In the data rows, 128 means zero.
Here are some numbered points:
[119 114 110 111 111 117 120 112 111 112 113 111 119 110 107 112 113 114
 116 112 114 119 115 117 117 115 111 116 117 115 119 113 114 106 115 121
 113 109 108 109 114 108 110 109 108 107 107 107 103 108 103 104 106 106
 114 105 107 104 112 111 113 112 110 118] 0
[116 127 119 119 118 122 121 123 119 112 116 115 123 120 119 118 120 119
 118 121 122 120 120 124 119 119 125 121 129 123 125 118 119 119 121 112
 112 117 118 116 116 109 113 117 116 114 120 110 110 112 112 111 119 111
 114 116 118 119 116 117 115 122 122 125] 1
[122 123 128 132 137 135 141 133 135 126 116 121 111 106 104 100  96 101
 111 110 118 123 120 120 128 124 126 125 121 112 111 116 110 113 108 112
 115 108 107 112 106 111 115 110 109 114 103 108 104 104  96 106 108 111
 111 110 107 112 113 109 108 111 109 124] 2
[126 135 142 142 143 143 149 143 149 143 133 137 126 122 118 120 109 111
 111 122 124 128 122 127 129 121 124 128 124 126 119 115 122 123 109 119
 125 119 119 116 118 118 119 117 114 122 122 118 116 108 110 115 122 115
 113 108 117 117 113 116 123 121 119 121] 3
[137 142 143 145 140 147 152 152 156 151 154 151 152 148 146 136 134 140
 130 120 123 124 122 131 130 133 135 136 137 132 139 131 130 141 129 133
 124 127 124 124 124 125 126 132 123 130 124 122 128 128 127 129 132 126
 124 119 135 129 128 128 127 134 133 134] 4
[125 126 120 122 125 129 134 134 136 137 137 139 144 151 143 143 132 127
 118 124 123 114 108 113 109 118 120 119 126 121 124 124 122 127 122 120
 122 115 113 106 114 109 106 108 110 109 108 114 117 112 117 119 113 110
 113 109 121 110 112 116 114 111 121 124] 5
[116 125 123 119 120 116 121 129 125 124 131 128 133 138 140 136 132 129
 124 123 123 126 118 123 114 112 118 116 119 120 119 117 116 117 115 120
 114 119 114 113 112 116 112 107 104 103 102 101 102 107 105 105 101 105
 107 105 108 116 107 117 110 118 116 120] 6
[128 127 137 135 130 139 137 134 143 140 133 130 139 136 138 144 141 138
 144 139 146 144 142 139 139 132 129 120 133 129 120 130 127 131 120 123
 134 123 123 123 123 118 113 115 121 117 108 111 113 116 111 111 113 104
 115 123 116 118 127 119 130 132 133 131] 7
[146 136 146 145 150 144 144 149 150 147 146 144 145 143 151 154 152 160
 164 157 164 156 155 153 154 145 146 141 133 137 132 133 135 136 134 137
 126 140 131 136 131 133 127 130 124 137 116 135 126 124 130 127 125 125
 131 138 127 130 133 135 135 133 142 140] 8
[131 127 124 128 125 123 129 130 136 130 129 140 145 145 145 149 138 153
 144 141 147 143 147 143 137 126 134 135 121 125 123 122 121 121 116 120
 114 121 116 111 111 117 120 115 119 114 117 122 120 119 122 107 120 118
 114 120 116 114 117 117 117 121 126 122] 9
[131 133 122 125 128 117 126 127 132 130 138 139 146 149 148 153 148 153
 148 146 141 146 141 140 133 128 132 127 129 123 125 124 123 112 109 114
 109 111 106 109 112 113 115 120 115 124 122 114 118 119 120 120 120 118
 115 114 117 110 113 114 116 121 122 124] 10
[126 125 121 132 132 129 129 130 125 128 141 132 134 144 141 145 146 146
 140 145 144 134 142 131 131 132 126 130 126 127 117 118 112 119 110 112
 109 107 100 110 111 106 110 104 115 106 109 117 114 113 113 113 114 118
 117 110 113 118 110 109 119 123 129 123] 11
[133 139 139 138 141 138 143 147 144 148 141 145 146 145 148 150 144 146
 145 149 143 148 155 143 148 144 140 136 130 129 127 131 125 117 121 120
 121 127 122 116 121 119 112 117 113 114 119 118 117 118 117 124 123 128
 123 127 127 131 131 132 136 137 136 132] 12
[142 145 140 146 150 144 154 152 149 149 153 147 152 147 158 148 157 147
 146 148 144 150 146 145 148 142 140 136 142 137 134 139 138 126 133 133
 124 122 124 121 123 112 131 119 118 119 117 121 116 128 126 127 125 132
 136 130 136 135 139 134 135 141 142 142] 13
[147 143 145 148 153 150 150 159 147 150 149 155 154 154 150 154 154 153
 142 147 150 145 148 146 148 152 141 146 142 144 141 140 131 143 132 137
 133 130 122 130 123 125 121 123 126 121 117 120 123 125 121 128 134 133
 129 128 130 133 142 140 144 138 144 137] 14
[114 115 111 115 126 118 122 111 126 118 123 128 121 134 126 126 121 123
 118 118 112 116 107 116 110 107 108 111 113 116 115 104 103 102  96 101
  98 101  94  98  94  90  91  93  90  97  97  94  94  98  95  94 101  96
 100  99 105 103 105 107 111 112 113 113] 15
[133 125 127 126 127 123 128 128 132 137 135 134 132 135 135 137 144 135
 135 130 125 128 129 129 121 122 122 122 134 133 136 137 137 139 140 136
 137 142 132 125 124 117 120 116 106 103  97  94  94  96  96  96 103 110
 109 116 125 129 129 136 129 129 129 130] 16
[141 144 135 139 135 144 141 134 138 138 140 144 145 144 145 147 147 149
 140 144 136 135 133 131 132 132 126 141 134 142 146 151 153 150 157 156
 158 161 151 148 152 140 134 126 118 116 114 111 108 106 117 115 116 115
 121 127 127 134 138 139 141 138 137 136] 17
[114 113 106 114 110 113 108 116 106 112 111 112 114 109 117 115 115 113
 118 118 111 108 105 110 103 107 104 113 112 115 126 128 138 149 147 156
 153 159 147 147 143 140 132 117 104 102  95  85  89  84  87  86  90  87
  97  98  97 107 105 115 113 111 111 116] 18
[121 123 126 120 117 123 122 126 122 127 125 127 128 127 123 125 126 123
 122 119 118 113 114 111 116 107 120 116 127 129 140 146 158 158 165 166
 168 168 172 171 164 163 149 147 139 133 129 125 122 113 109 113 108 107
 108 103 107 113 107 113 111 118 117 120] 19
[130 130 133 130 134 132 130 131 131 124 132 128 131 127 135 123 124 117
 122 112 117 105 112 115 118 125 137 132 131 132 143 144 151 160 159 160
 162 169 168 171 158 168 174 168 161 166 160 150 154 138 136 135 131 126
 112 111 112 109 112 110 108 114 121 130] 20
[137 135 135 133 134 130 134 135 129 135 130 126 122 125 120 119 112 110
 111 114 108 113 106 109 119 113 123 139 139 140 149 156 160 166 174 179
 178 185 189 180 187 189 179 188 181 173 167 160 153 155 147 140 140 135
 119 125 124 116 119 116 122 121 122 130] 21
[122 119 122 116 119 116 108 113 109 107 106 103  98  98  99  92  94  88
  94  84  92  97  93  98 101 103 106 120 120 126 137 147 157 159 166 162
 175 176 183 178 177 175 177 173 170 160 156 156 143 145 142 132 131 122
 127 123 116 117 118 115 115 114 124 126] 22
[117 120 122 121 120 116 114 111 104 102 101 108  95  92  92  90  89  92
  88  88  83  90  96  98 109 100 120 119 125 131 139 150 159 157 168 179
 177 184 185 184 179 182 184 177 172 170 175 163 159 157 146 154 149 149
 147 140 136 143 135 132 131 133 133 121] 23
[135 135 129 125 122 129 120 119 118 109 108 113 103  93 101  91  99  90
  95  96  94  98 103 111 115 120 128 132 141 144 152 166 166 172 171 185
 176 191 184 190 196 192 193 190 190 199 186 191 188 188 176 170 174 174
 169 164 164 155 156 159 146 153 144 144] 24
[114 117 110 106 105 100 101  95  94  88  87  82  78  77  76  69  71  74
  76  78  70  89  83  95 108 111 117 111 119 131 141 142 141 152 158 153
 159 158 164 170 172 178 178 179 181 187 184 187 177 182 180 171 174 166
 165 170 166 152 150 148 144 142 138 134] 25
[139 126 125 121 117 112 103 105 100  96  89  85  85  87  84  84  73  79
  82  92  90  95 114 113 112 117 124 131 133 142 140 145 157 155 164 158
 167 165 176 174 184 185 185 185 194 203 204 200 193 210 203 200 206 191
 190 186 189 184 174 176 168 161 151 145] 26
[117 112 108  98  95  96  93  83  77  72  68  63  68  62  52  62  58  66
  69  82  86  82  93  94 111 107 116 117 123 125 133 133 139 145 142 148
 147 151 167 162 166 170 177 180 183 182 185 191 189 196 192 192 187 194
 182 183 184 177 170 167 152 154 148 135] 27
[126 125 106 108 109  99  87  79  78  74  69  64  69  67  62  67  70  79
  82  85  93  95 100 108 112 119 123 121 126 133 140 149 144 153 154 158
 161 162 173 174 172 179 188 194 195 193 198 205 201 197 205 201 206 203
 199 200 193 195 186 182 171 160 149 139] 28
[126 122 112 109 102 101  90  80  83  83  75  67  68  69  59  72  70  76
  83  81  89  90  98 107 112 125 121 130 143 140 145 151 155 156 158 161
 165 166 172 171 180 176 186 193 194 201 201 201 199 207 208 208 205 208
 203 208 193 186 188 184 171 166 159 142] 29
[128 114 114 105 103  94  85  86  79  73  71  70  65  62  68  66  71  75
  81  85  85 100 101 103 109 110 121 131 129 136 144 144 144 161 164 160
 166 172 168 178 185 192 189 191 195 200 201 204 199 206 206 200 202 203
 204 200 194 195 185 179 171 159 154 138] 30
[127 116 108 104  95  92  88  73  76  71  66  63  72  67  69  59  73  69
  75  74  79  94  93 103 110 115 117 128 135 136 141 145 146 149 160 160
 167 169 180 182 182 188 189 189 194 197 192 198 196 205 200 200 194 197
 192 190 184 184 176 172 159 156 140 137] 31
[107  99  89  82  80  71  71  60  56  50  54  46  39  38  37  32  39  48
  42  53  57  63  72  80  82  95  86 103 109 112 117 127 130 127 138 145
 150 153 159 158 161 167 172 168 172 175 183 183 180 173 174 172 172 166
 160 162 156 148 147 146 131 124 121 115] 32
[118 118 117 110  92  95  93  94  75  76  70  69  61  59  57  58  58  58
  72  66  72  80  86  94 101 109 116 125 131 133 137 147 155 154 166 172
 168 175 176 181 185 188 191 192 191 193 196 194 196 189 190 192 180 178
 176 168 166 162 154 148 144 141 135 131] 33
[127 129 125 119 112 103 105 102  96  88  86  81  75  71  71  69  70  73
  69  75  79  90  93  97 104 111 123 125 133 140 149 155 157 170 175 180
 177 185 191 191 192 201 193 197 203 205 201 192 194 196 196 193 185 188
 184 173 174 166 162 161 155 151 145 133] 34
[132 125 118 114 107 108  99  99  88  87  85  75  76  73  72  71  63  69
  65  71  80  82  87  93 104 113 121 126 134 142 144 162 157 161 171 166
 179 182 184 190 190 197 189 198 192 193 192 189 185 184 185 176 173 173
 175 167 166 161 150 142 146 141 141 132] 35
[133 134 131 121 118 113 110 107 106  97 101  93  88  77  78  81  78  78
  91  79  84  87  94 105 109 121 126 128 145 151 151 156 164 170 179 188
 187 196 197 195 199 194 199 203 194 199 198 199 192 191 189 178 185 178
 170 171 168 159 155 158 150 152 145 144] 36
[131 130 130 121 117 119 106 106 104 102  93  90  93  88  76  86  78  85
  84  87  93  97  99 102 118 119 128 137 141 136 150 154 159 178 175 176
 187 182 196 189 192 195 188 191 192 192 186 187 191 182 182 179 177 173
 172 170 156 160 152 158 151 150 145 144] 37
[125 122 114 113 109 102 101  99  91  90  85  84  77  73  74  81  74  76
  73  85  83  90  94  93 102 110 112 123 124 126 139 149 152 149 162 160
 170 168 171 176 179 178 182 175 178 178 179 170 174 172 166 162 159 150
 159 150 150 153 142 139 138 139 135 128] 38
[131 128 122 118 115 110 112 106 101  97  95  92  91  90  84  87  79  85
  85  89 100 112 104 114 119 124 126 137 134 141 143 155 156 160 160 164
 166 166 171 178 179 180 185 181 183 180 175 176 182 175 168 166 167 171
 165 160 157 160 149 154 150 145 144 143] 39
[113 105 108 101 100  95  87  88  78  80  71  76  69  66  69  72  65  72
  73  79  72  82  92  90  95 100 106 104 116 110 119 128 121 130 138 140
 138 139 140 150 152 150 145 149 153 151 154 148 153 147 147 143 138 140
 138 132 131 130 126 121 126 119 122 121] 40
[120 118 113 108 106  99  95  92  91  88  92  86  80  82  85  80  84  84
  90  93  94 105 106 105 106 119 119 126 120 128 129 135 137 135 138 147
 146 140 150 145 150 152 153 154 150 154 158 153 153 151 153 154 154 146
 146 149 145 142 138 140 131 132 131 124] 41
[117 114 114 108 104  95  98  92  89  95  89  89  83  85  87  86  85  89
  94  94  99 106 109 105 106 116 116 119 125 125 129 124 127 134 136 139
 140 137 144 145 144 142 145 146 140 152 142 151 149 140 151 146 145 146
 153 141 149 138 139 144 136 132 121 120] 42
[134 124 128 123 117 120 112 113 115 110 105 106 102  94 107 105 105 103
 111 114 113 113 115 131 128 138 130 138 142 137 141 142 137 149 148 142
 148 144 149 151 154 152 150 151 155 156 152 154 159 153 157 160 161 156
 151 151 157 147 158 148 147 140 138 143] 43
[120 111 108 108 105 101  99  92  87  89  87  90  83  91  84  85  89  88
  90  97  98 106 108 106 110 108 112 112 112 118 118 121 118 122 122 124
 124 121 125 124 125 128 124 126 128 129 127 132 133 128 130 137 135 127
 129 129 130 131 133 126 125 122 119 121] 44
[111 108 106 114 104 101 100  93 103  96  94  91  90  93  93  91  86  97
  93  98  97  99 103 100 110 113 115 119 120 117 121 122 122 116 122 117
 114 115 119 118 120 120 117 128 126 126 130 128 131 125 127 124 130 132
 125 129 126 131 125 127 123 121 121 121] 45
[118 116 123 109 114 110 104 113 109 105 105 103 110 101 102 104  96 104
 112 106 115 107 115 113 119 115 119 122 127 129 115 128 125 119 121 128
 123 126 121 117 119 122 124 118 125 130 128 126 125 129 128 126 124 129
 122 129 131 128 127 131 133 125 127 121] 46
[125 131 131 121 123 124 124 126 116 117 122 125 109 117 110 115 113 116
 122 126 118 123 128 132 130 128 132 133 130 134 132 133 131 132 126 125
 128 128 130 129 132 133 128 136 123 130 133 132 131 132 127 135 132 133
 127 128 124 133 122 127 132 131 134 133] 47
[129 127 127 125 130 123 133 124 126 124 126 127 123 128 124 128 123 126
 126 131 130 131 129 132 125 132 129 134 134 139 136 127 132 135 137 135
 128 133 134 127 129 129 130 129 125 132 128 131 126 134 128 127 128 124
 128 134 128 132 125 128 133 130 127 131] 48
[139 130 133 131 131 129 131 127 135 132 125 126 124 122 125 129 129 130
 133 128 128 129 133 131 132 136 131 134 133 135 129 132 136 134 135 135
 134 125 129 133 126 129 126 131 130 129 125 119 117 126 125 115 124 124
 123 125 125 128 125 128 132 124 133 134] 49
[131 132 131 133 128 129 131 133 132 135 133 133 120 134 130 132 122 132
 131 131 130 130 130 126 134 134 132 133 138 132 128 125 121 128 119 117
 125 117 125 125 127 129 129 127 133 135 133 138 133 146 136 137 132 133
 129 131 125 123 120 121 122 129 132 128] 50
[132 134 134 137 134 131 132 131 132 131 136 128 128 134 125 133 134 126
 128 119 130 127 136 132 133 135 137 131 130 126 131 125 131 120 116 113
 117 121 118 115 124 120 129 137 141 137 142 140 147 148 145 133 136 132
 137 129 132 126 135 120 129 124 133 131] 51
[114 114 118 123 116 122 117 119 112 113 116 114 112 111 121 114 111 121
 116 117 118 124 119 123 123 116 115 120 113 116 109 111 112 107 114 110
 107 111 116 111 110 110 118 123 125 122 119 121 122 126 117 128 121 123
 129 118 123 120 123 121 118 109 120 115] 52
[134 133 132 139 138 144 128 139 131 130 128 132 134 139 130 130 131 136
 137 135 140 135 132 131 130 138 136 142 138 143 137 135 139 137 135 135
 134 135 131 129 126 127 122 127 125 126 127 136 121 124 133 126 126 128
 130 129 135 130 132 137 138 134 132 139] 53
New points follow, each followed by the numbers of its three nearest points above by angle, seen from the average point of the numbered points, nearest first.
[128 131 132 128 134 130 129 132 135 138 135 132 141 134 138 139 140 131
 136 144 130 136 131 129 138 131 131 132 128 123 116 124 118 111 108 100
 104 103 104 104 106 102 108 101 105 108 109 109 108 115 108 112 105 104
 104 105 115 102 104 101 107 115 111 126] 11 10 6
[160 176 193 210 220 239 245 247 252 250 248 246 235 222 211 202 187 181
 179 164 166 159 159 159 152 147 139 141 139 136 122 131 124 126 124 123
 122 125 124 123 116 124 124 119 132 121 115 123 124 126 120 121 124 122
 131 126 137 129 136 134 130 130 144 144] 4 14 13
[118 126 124 138 138 136 148 146 149 150 154 153 155 161 166 160 163 162
 160 158 151 154 144 140 135 132 122 116 111 112 113  99 101  99  99  89
  92  93  84  90  90  86  88  83  84  82  91  82  87  84  89  94  98  91
  93 105 105  98 108  99 106 106 114 111] 11 10 9
[141 140 137 133 129 127 132 122 121 127 126 121 121 115 114 128 115 109
 113 110 111 110 115 117 119 125 124 127 142 144 154 157 163 169 169 183
 187 186 188 196 199 203 204 205 208 211 208 209 206 212 211 205 204 195
 197 195 191 189 182 181 174 162 155 145] 24 26 36
[138 133 136 129 128 126 136 124 134 135 136 132 138 143 146 143 151 141
 143 143 140 139 133 131 135 135 140 134 139 142 148 144 150 150 150 144
 155 151 151 144 149 143 144 151 134 145 149 154 157 170 177 191 191 203
 212 215 224 222 224 215 206 190 169 161] 43 26 29
[148 151 163 178 188 193 211 216 228 243 245 254 254 255 255 255 242 229
 206 190 183 160 158 144 136 136 135 138 129 128 129 125 131 122 116 116
 113 105 110  99 101 102 102  93  99  92  96  99  96 103 103 102 112 110
 105 109 103 110 119 115 122 123 134 130] 4 13 14
[137 144 142 140 129 132 134 129 129 131 130 124 115 128 124 124 119 130
 127 127 128 131 130 129 126 131 135 142 140 140 149 148 152 155 159 167
 171 172 182 183 186 190 191 192 196 195 195 200 207 194 198 190 188 192
 183 184 177 171 173 163 162 159 149 147] 24 26 37
[124 119 120 116 131 123 119 124 121 124 132 130 129 140 147 148 148 164
 160 158 157 153 156 151 144 143 137 133 128 123 121 113 108 100 105  89
  90  91  89  85  92  82  85  89  93  94  96  98  95  92  95  89  96  94
  93  91  90  97  96  93 107 122 116 122] 11 10 9
[150 164 166 182 185 197 199 210 215 222 222 234 229 230 223 223 220 221
 211 208 203 198 189 180 172 163 159 145 130 129 119 110 109 104  94  85
  85  73  67  72  61  59  54  51  54  51  52  55  61  61  69  71  79  88
  98 105 110 112 122 118 129 132 131 134] 12 13 7
[112 110 107 108 110 110 106 101 102 112 114 100 111 109 114 118 120 122
 128 119 124 122 120 119 114 112 117 113 115 115 125 112 122 128 122 132
 130 121 121 120 116 110 107 110 101 106 108 104 117 121 126 137 142 154
 161 167 173 175 185 180 171 156 146 129] 46 52 16
[121 121 119 123 117 120 115 111 114 117 113 117 128 126 130 123 126 125
 122 115 114 124 120 118 123 129 127 125 119 125 129 138 133 136 137 130
 138 153 155 150 154 156 159 166 164 170 167 170 171 167 174 164 165 157
 158 155 149 148 149 141 137 141 131 132] 26 24 43
[113 112 118 108 103 106 109 109  98 108 105 102 106 105 108 108 111 107
 105 111 106 114 112 111 110 116 114 115 110 112 108 112 109 105 113 113
 110 105 108 106 103  97 103 109 108 101  98  97  97 101  99 102 107  98
 101 106 108 109 107 106 110 108 107 111] 0 15 1
[119 121 121 122 125 122 128 129 131 128 131 140 145 145 150 148 158 153
 159 155 156 150 147 142 145 137 128 129 127 112 116 104 102  92  95  83
  78  66  65  55  58  49  59  52  44  43  41  40  44  47  54  43  49  57
  64  59  68  72  82  84  93  96 111 114] 1 6 15
[101 104  95  91  93  82  74  72  68  67  68  71  65  64  62  64  65  63
  67  69  71  79  76  88  96 100 102 101 114 117 120 124 123 128 126 127
 134 140 137 137 138 144 138 144 142 143 138 141 135 137 134 142 131 133
 133 135 124 119 120 123 123 117 114 106] 40 42 44
[125 122 123 120 125 122 120 126 121 122 124 125 130 126 122 126 129 129
 127 123 124 127 120 118 123 124 123 130 136 132 136 135 137 134 147 144
 144 145 135 140 131 128 122 123 110 115 107 111 112 112 116 112 117 121
 116 130 127 130 133 136 135 133 131 131] 16 7 49
[122 125 117 123 113 128 122 132 121 124 132 123 129 124 125 126 126 125
 123 123 116 118 117 120 116 111 119 117 124 130 124 128 123 124 122 124
 121 119 113 111 112 110 112 105 106  99 112 100 107 101 104 113 107 109
 114 113 114 117 117 118 118 117 117 118] 6 1 15
[135 128 134 129 130 129 126 128 125 128 117 123 120 121 126 126 129 126
 129 137 128 134 135 135 136 132 130 132 133 137 136 137 140 140 137 142
 153 142 146 149 149 155 159 163 160 156 162 162 168 158 164 161 157 164
 162 158 156 156 153 147 147 139 147 141] 43 8 14
[114 108 111 102  97  99  87  87  87  79  85  74  73  72  74  80  79  77
  87  82  95  93  98 102 106 113 118 114 118 125 127 126 127 131 128 123
 130 130 130 132 132 133 139 131 131 135 129 132 130 130 128 129 122 126
 133 125 125 132 126 117 117 119 129 121] 44 45 40
[116 116 109 115 112 112 112 108 110 117 104 111 113 112 112 107 117 111
 105 112 107 110 117 117 121 122 113 115 118 110 122 119 114 110 111 116
 108 111 112 108 111 106 109 110 109 110 110 104 113 112 100 106 106 109
 109 107 111 108 110 106 113 117 115 117] 0 15 1
[156 145 142 145 141 139 137 132 132 124 121 119 123 118 123 114 120 116
 116 124 125 122 132 128 132 140 144 146 159 158 164 176 172 180 186 191
 195 206 206 208 217 215 224 217 223 224 226 223 226 224 221 215 214 211
 204 204 202 200 188 185 182 174 168 160] 24 26 36
[136 146 162 164 171 176 189 200 208 214 218 221 230 233 232 231 224 221
 218 211 210 194 190 178 169 162 145 143 129 122 107 102  94  87  76  73
  67  69  55  50  62  49  49  50  54  42  54  53  59  62  63  75  71  83
  86 102 100 102 105 108 112 117 124 123] 12 7 9
[141 145 144 143 148 143 146 137 137 127 117 109 103 100  87  88  92  88
 100 105 127 129 134 135 139 135 138 143 144 147 141 137 138 139 139 142
 137 146 147 147 149 144 142 146 149 144 147 139 145 145 142 147 146 138
 139 137 137 135 140 139 139 142 142 129] 14 8 13
[123 122 122 118 119 124 115 120 109 120 121 121 122 122 113 110 119 120
 114 122 120 126 124 126 129 122 125 130 123 125 118 119 119 121 116 119
 117 121 121 120 116 114 113 116 125 114 112 115 106 115 112 109 111 116
 114 125 111 122 114 119 114 117 127 127] 1 15 6
[116 118 118 115 118 113 112 119 122 124 123 124 127 126 127 122 117 115
 105 103 100  94 103  99 108 112 112 120 120 118 120 119 126 126 119 110
 114 120 117 113 115 103 113 104 110 103 109 107 112 111 103 110 109 115
 104 107 111 116 113 111 111 112 118 121] 15 0 6
[126 120 113 122 122 109 114 117 121 115 119 112 119 125 119 128 132 131
 133 134 139 131 138 132 138 128 131 122 123 117 127 118 112 113 109 110
 104 104  98 102  97  94  90  91  90  84  88  84  81  78  84  89  82  93
  89  87  88  92  94  91 108 105 110 121] 1 0 6
[122 130 126 126 120 122 119 119 122 121 117 120 124 126 119 116 117 120
 119 120 117 122 122 124 126 131 126 123 123 124 123 131 121 120 129 119
 123 120 114 122 119 113 119 126 121 125 124 125 127 130 143 140 147 150
 154 153 150 161 162 156 162 145 144 134] 12 13 11
[121 123 128 131 129 129 126 121 127 124 117 121 117 113 120 128 130 141
 153 155 164 164 166 159 160 148 132 137 125 116 103 110  94  95  98  97
  93  84  91  85  89  83  89  85  90  87  83  85  84  89  87  82  82  86
  87  86  87  87  94  94  94 102 111 113] 1 11 6
[130 122 124 130 128 124 120 123 125 119 119 115 122 124 118 119 121 120
 124 117 118 121 124 124 120 122 130 124 128 120 123 123 127 123 119 124
 119 119 125 121 116 111 113 118 111 113 118 114 114 113 118 118 118 114
 115 110 116 113 119 117 118 123 122 124] 1 6 15
[124 125 127 123 125 124 120 120 118 114 111 120 114 122 118 117 118 122
 121 115 121 122 120 124 123 130 124 128 123 125 128 117 117 116 118 115
 120 114 114 116 115 119 113 121 114 111 120 117 117 110 119 114 117 120
 119 115 116 117 122 114 122 114 120 120] 1 15 0
[132 128 135 137 132 134 138 138 139 145 138 138 137 139 137 139 135 140
 147 153 149 149 143 146 144 144 140 128 126 119 117 109 100  98  94  86
  83  80  70  66  64  59  51  49  47  45  44  42  42  42  50  46  63  61
  64  72  76  82  87  94 101 107 112 120] 1 6 15
[124 128 137 133 142 144 148 149 146 155 151 153 159 159 163 162 164 159
 162 155 149 144 145 137 138 135 134 128 123 119 110 114 105 104 101  91
  92  94  91  92  83  80  82  91  96  90  89  91  95  86  90  93 102  96
  97 101 108 107 108 107 107 116 119 124] 11 9 10
[120 109 101 102 104  96  98  87  93 101  98  97 101 108 113 118 122 132
 132 132 131 125 129 128 120 129 120 122 122 118 120 118 120 115 116 116
 119 120 124 123 121 119 123 126 121 125 123 127 125 128 124 130 127 127
 129 129 131 134 132 131 128 124 120 120] 52 46 0
[131 141 167 177 181 193 217 214 218 228 232 226 225 222 220 199 195 182
 163 156 141 134 128 122 116 115 116 111 115 110 109 108 107 102  98  98
  99  96  96  91  89  85  87  89  90  87  82  89  88  88  86  92  96  91
  93  98 102 104  97 108 109 104 109 107] 4 5 12
[126 126 119 119 121 108 118 122 110 120 125 121 125 116 113 122 124 124
 114 119 112 119 117 112 115 110 120 123 124 132 127 136 138 141 135 143
 146 140 139 134 129 126 128 116 113 110 106 108 108 103 104 100 109 109
 119 123 125 125 120 131 129 133 132 131] 16 18 6
[115 128 121 129 126 117 124 113 108 114 107 103 103  96 100  96  96 107
 103 110 111 116 117 119 121 116 117 123 124 125 131 129 136 141 140 149
 156 154 164 172 183 194 199 201 213 220 214 219 225 229 220 211 211 208
 196 195 184 182 167 165 160 147 144 125] 26 29 30
[136 136 137 145 147 151 163 159 166 171 164 176 179 182 179 176 180 182
 182 177 170 159 161 156 156 149 143 129 126 125 102 109  99  91  86  81
  72  79  64  60  57  55  59  55  48  52  46  42  50  39  52  48  48  54
  47  61  67  69  67  80  92 103 107 117] 11 6 7
[130 129 130 123 132 130 128 126 122 124 116 122 116 123 116 114 115 114
 114 111 118 116 124 118 129 133 126 127 134 133 131 130 123 122 131 126
 133 136 134 142 156 163 165 177 189 196 199 209 206 217 216 218 215 215
 211 213 198 200 189 185 172 166 149 141] 26 29 43
[123 120 122 115 116 117 121 122 112 120 118 115 118 119 122 116 116 114
 123 122 123 127 121 121 125 131 126 124 128 124 130 121 119 116 116 123
 118 116 117 112 119 120 117 111 108 111 111 117 111 119 114 112 114 109
 116 112 119 118 115 118 114 114 110 126] 1 0 6
[132 129 128 120 127 132 131 127 124 127 123 128 123 127 125 122 123 119
 124 125 127 128 125 129 134 133 132 132 132 130 133 122 130 127 126 123
 124 120 123 119 121 124 139 139 144 143 147 145 157 155 157 166 158 162
 163 166 157 158 153 153 148 153 137 134] 51 13 14
[135 141 142 141 140 143 141 143 142 137 135 135 133 130 126 117 115 119
  98 108 104 108 107 116 117 122 134 134 138 139 144 138 134 143 134 132
 132 128 128 126 132 133 128 130 131 124 127 132 126 131 130 129 127 124
 126 131 132 130 128 134 134 129 130 139] 4 3 5
[116 113 108 113 114 116 109 111 111 108 111 102 108  99 104 101 104 106
 100 102 110 118 121 117 115 120 123 122 114 120 106 113 101 106 105 101
 105 103 107 113 112 119 121 128 136 139 138 145 142 147 153 152 149 147
 140 140 143 135 137 129 124 122 119 119] 52 45 46
[133 135 142 146 150 154 154 162 166 166 174 171 172 175 173 178 181 174
 173 171 172 170 162 161 160 151 141 132 133 123 120 120 111 118 114 109
 113 104 106 103 106 107 101 105 106 104 102 107 104 109 102 106 113 112
 108 119 112 120 128 120 127 120 123 125] 12 7 13
[124 132 131 126 120 126 129 124 123 125 122 127 120 126 117 122 126 125
 127 131 124 125 129 133 129 133 130 127 133 133 128 128 127 129 126 128
 125 123 119 127 124 121 125 118 115 122 118 125 123 122 116 126 119 121
 120 120 120 119 126 119 117 121 127 131] 11 47 7
[118 119 114 115 102 111 103 102  97  93  94  91  95  87  91  90  94  94
  88  98  97 107 108 110 117 126 118 126 123 134 128 131 135 137 133 138
 138 129 138 137 136 138 136 141 134 137 135 132 133 139 138 131 128 134
 138 134 126 131 129 132 135 132 124 124] 44 45 40
[134 134 136 127 134 130 131 119 122 126 127 124 119 114 116 115 113 109
 117 113 119 120 119 129 118 134 124 124 130 127 130 134 135 129 131 135
 135 134 136 133 136 135 140 139 134 125 136 129 130 131 121 128 125 123
 126 112 116 115 114 120 116 130 125 123] 3 6 49
[127 135 132 136 129 137 139 139 141 136 138 143 140 136 131 130 133 126
 131 127 125 121 126 132 130 129 132 129 125 117 121 114  99 105 101  89
  84  78  76  69  69  56  57  63  62  56  52  58  54  60  62  62  65  64
  71  86  83  91  97 100  95 105 113 123] 1 6 15
[130 118 123 126 125 129 131 127 129 129 135 140 142 146 142 150 155 152
 147 153 145 150 146 139 142 138 132 126 123 119 113 115 112 109 105  99
 102 103 101 106 106 103 107 103 106 105 105 110 106 102 109 104  93 101
 105 107 102 103 100 100 116 112 111 126] 11 10 9
[109 107 105  99 106 104 102 102  98 105 101 101 100 101 105  99 105  98
 101 106 108 102 104  99 100  96 109 103 111 107 114 113 117 111 112 113
 107 100 107 101 103  95  97  96  91  93  99 102 101 106 108 116 117 124
 124 133 132 138 136 142 137 130 123 112] 46 45 0
[123 129 132 136 133 137 136 134 128 122 121 111 101  90  89  88  80  86
  87  94 100 101 106 116 119 124 120 117 120 124 124 120 127 125 121 117
 123 126 123 126 127 127 123 128 127 121 128 124 121 122 127 117 131 117
 119 123 122 116 115 128 124 119 127 124] 2 3 0
[118 114 114 115 115 112 111 111 111 106 108 112 108 105 103 107 100 104
  99 100  95 106 102 103 114 110 110 109 118 117 117 117 118 116 115 115
 114 114 115 120 111 127 122 125 123 120 119 123 127 114 114 111 109 109
 111 105 101 100  96 100 100 103 104 107] 0 15 2
[118 115 116 119 126 122 113 117 128 125 127 133 127 135 135 133 130 124
 115 118 115 110 110 112 108 113 117 119 115 114 112 106 111  96  92  94
  91  81  81  75  79  79  78  75  79  72  78  71  78  76  85  75  81  86
  76  77  83  81  85  91  97 102 104 105] 15 1 0
[150 167 176 184 201 212 218 223 219 225 213 210 201 191 181 168 168 159
 152 155 153 146 141 151 143 143 138 130 130 128 130 122 119 115 114 122
 117 116 118 118 115 109 118 120 118 121 118 128 118 121 126 127 121 122
 127 122 124 127 119 128 126 129 131 127] 4 13 14
